(in the rows, 128 means zero)
The same turns and mirrors carry the whole set onto itself and the rows of a family onto each other. Which other rows belong to the same family as each row named below? List them in the order they appear above.
These 40 rows form 10 families of 4 rows each.
beru: [154 159 139 146 154 123 132 141  95 106 115 107 127]
gani: [137 121 148 164 167 144 106 132 149 125 121 125 133]
Par: [128 125 118 102 116 124 130 102 144 172 126 123 145]
pida: [136 151 144 131 151 135 130 150 107 107 126 123  88]
Fil: [119 133 144 166 116  96 148 124 112 118 140 135 157]
donef: [100 118 120 104 119 127 118  90 136 148 140 145 137]
kuf: [104 145 126 134  96 104 145 119 112 134 121 142 165]
Koni: [135 142 140 115 106 140 138  96 127 165 140 132 148]
bip: [140 148 137 126 132 159 121 160 122  99 103 148 114]
faloz: [108 125 116 137 101  98 154 122 133 117 129 134 168]
Kisuk: [123 119 115 138 119  84 138 131 107 145 143 135 150]
zut: [143 135 132 139 152 138 124 174 119 104 126 123 109]
Damok: [122 126 127  85 120 121 116  93 144 151 140 126 151]
nul: [114 125 118 122 114 106 132 136 108 124 113 158 174]
zepob: [138 115 135 133 154 153 108 127 159 115 113 141 104]
zasub: [138 143 141 126 128 135 105 169  97 109 109 114 119]
Vafi: [143 148 139 142 172 138 100 118 152 122  98 119 127]
Tezo: [106 138 139 105 104 120 136  98 135 161 138 125 128]
vid: [ 96 119 129 128  85 121 126 139 130 132 109 145 153]
das: [124 139 134 119 102 101 160 132 111 129 111 131 172]
Zazo: [124 134 115 110 111 135 138 101 160 153 120 114 109]
zuga: [136 120 140 124 161 133  82 124 151 100 110 115 137]
libug: [135 136 137 130 155 163 108 117 147  94 113 100 130]
gam: [126 138 124 146 154 134 124 105 172 116  96 131 118]
sonif: [135 126 140 123 192 124 111 119 123 107 118 112 132]
kize: [118 132 137 117  90 140 132  87 149 140 109 126 142]
Bire: [127 134 149 125 175 142  98 118 144 112 106 109 130]
vimiz: [112 123 131 142  95 102 138 111 104 112 121 148 157]
sabin: [137 145 152 135 169 141 107 114 145  97 108 113 113]
Vifot: [151 122 136 135 135 138 125 156 102  94 124 123 104]
zete: [139 142 147 135 151 109 114 172 114 112 117 132 106]
gegu: [113 111 125  97 111 114 136  95 144 148 138 130 142]
sokot: [120 124 132  81 123 131 121  89 118 146 119 129 147]
koted: [149 137 147 145 137 127 151 149  99 120 149 120 112]
fere: [125 135 128  96 121  99 117  94 126 140 143 108 155]
fis: [112 111 109 138 111  87 148 112 123 123 108 147 143]
purav: [136 135 139 143 173 142 124 131 161  97 113 120 133]
Lel: [143 142 130 126 135 134 119 171 107  93 121 135 114]
turil: [160 148 126 134 129 126 129 138 113  99 108 110  90]
Tukit: [ 98 127 128 131  98 105 139 132 103 120 107 141 162]

Same family as zuga: nul, zasub, sokot
Same family as purav: pida, faloz, Tezo
Same family as fis: gani, Koni, turil
Same family as libug: donef, das, zete
Same family as beru: Kisuk, zepob, kize
Same family as sonif: bip, vid, fere

The same turns and mirrors carry the whole set onto itself and the rows of a family onto each other. Which other rows belong to the same family as each row named below? List them in the order they appear above.
These 16 rows form 4 families of 4 rows each.
lonob: [108 128 128 110 123 125 112 133 124  98 129 118 145  97 112]
Folo: [ 93 121 119 120 136 113 125 137 138  96 109 125 157 101 111]
zazu: [123  91 123 147 112 172 142 150 139 142 101 146  93 124 157]
dumiz: [124 107 129 155 127 172 114 155 158 136 110 109  72 109 173]
nak: [143  94 122 147 127 167 106 160 144 132  83 100  83  98 164]
Gezum: [ 84 102 122 122 136 112 127 120 122  93 106 129 140 100 119]
zovi: [128  89 129 142 114 161 148 123 149 139 110 144  99 128 160]
bedos: [ 98 136 129 156 160 108 110 142 149  94 108 112 133  73 118]
gudeg: [129  91 120 176 124 169 136 146 133 123  96 147 103 134 152]
porom: [ 99 114 122 126 152 113 119 145 133 101 131 117 143  86 108]
ren: [ 89 122 137 139 145  99 103 134 150 108  75  97 120  83 119]
Buni: [ 96 146 132 134 145 103 111 141 143 103  85 111 129  71 119]
som: [107 148 147 148 142 114 105 143 161  90  89 123 124  83 108]
vebi: [117  92 125 161 124 177 136 157 156 127 118 140  83 127 153]
Fef: [129 106 126 155 120 169 116 151 167 136  79 114  88 109 177]
Kuz: [131 103 130 155 110 156 122 136 177 140  82 111  78  92 162]

Same family as vebi: dumiz, bedos, porom
Same family as Fef: Folo, zazu, Buni
Same family as ren: Gezum, zovi, Kuz
Same family as lonob: nak, gudeg, som

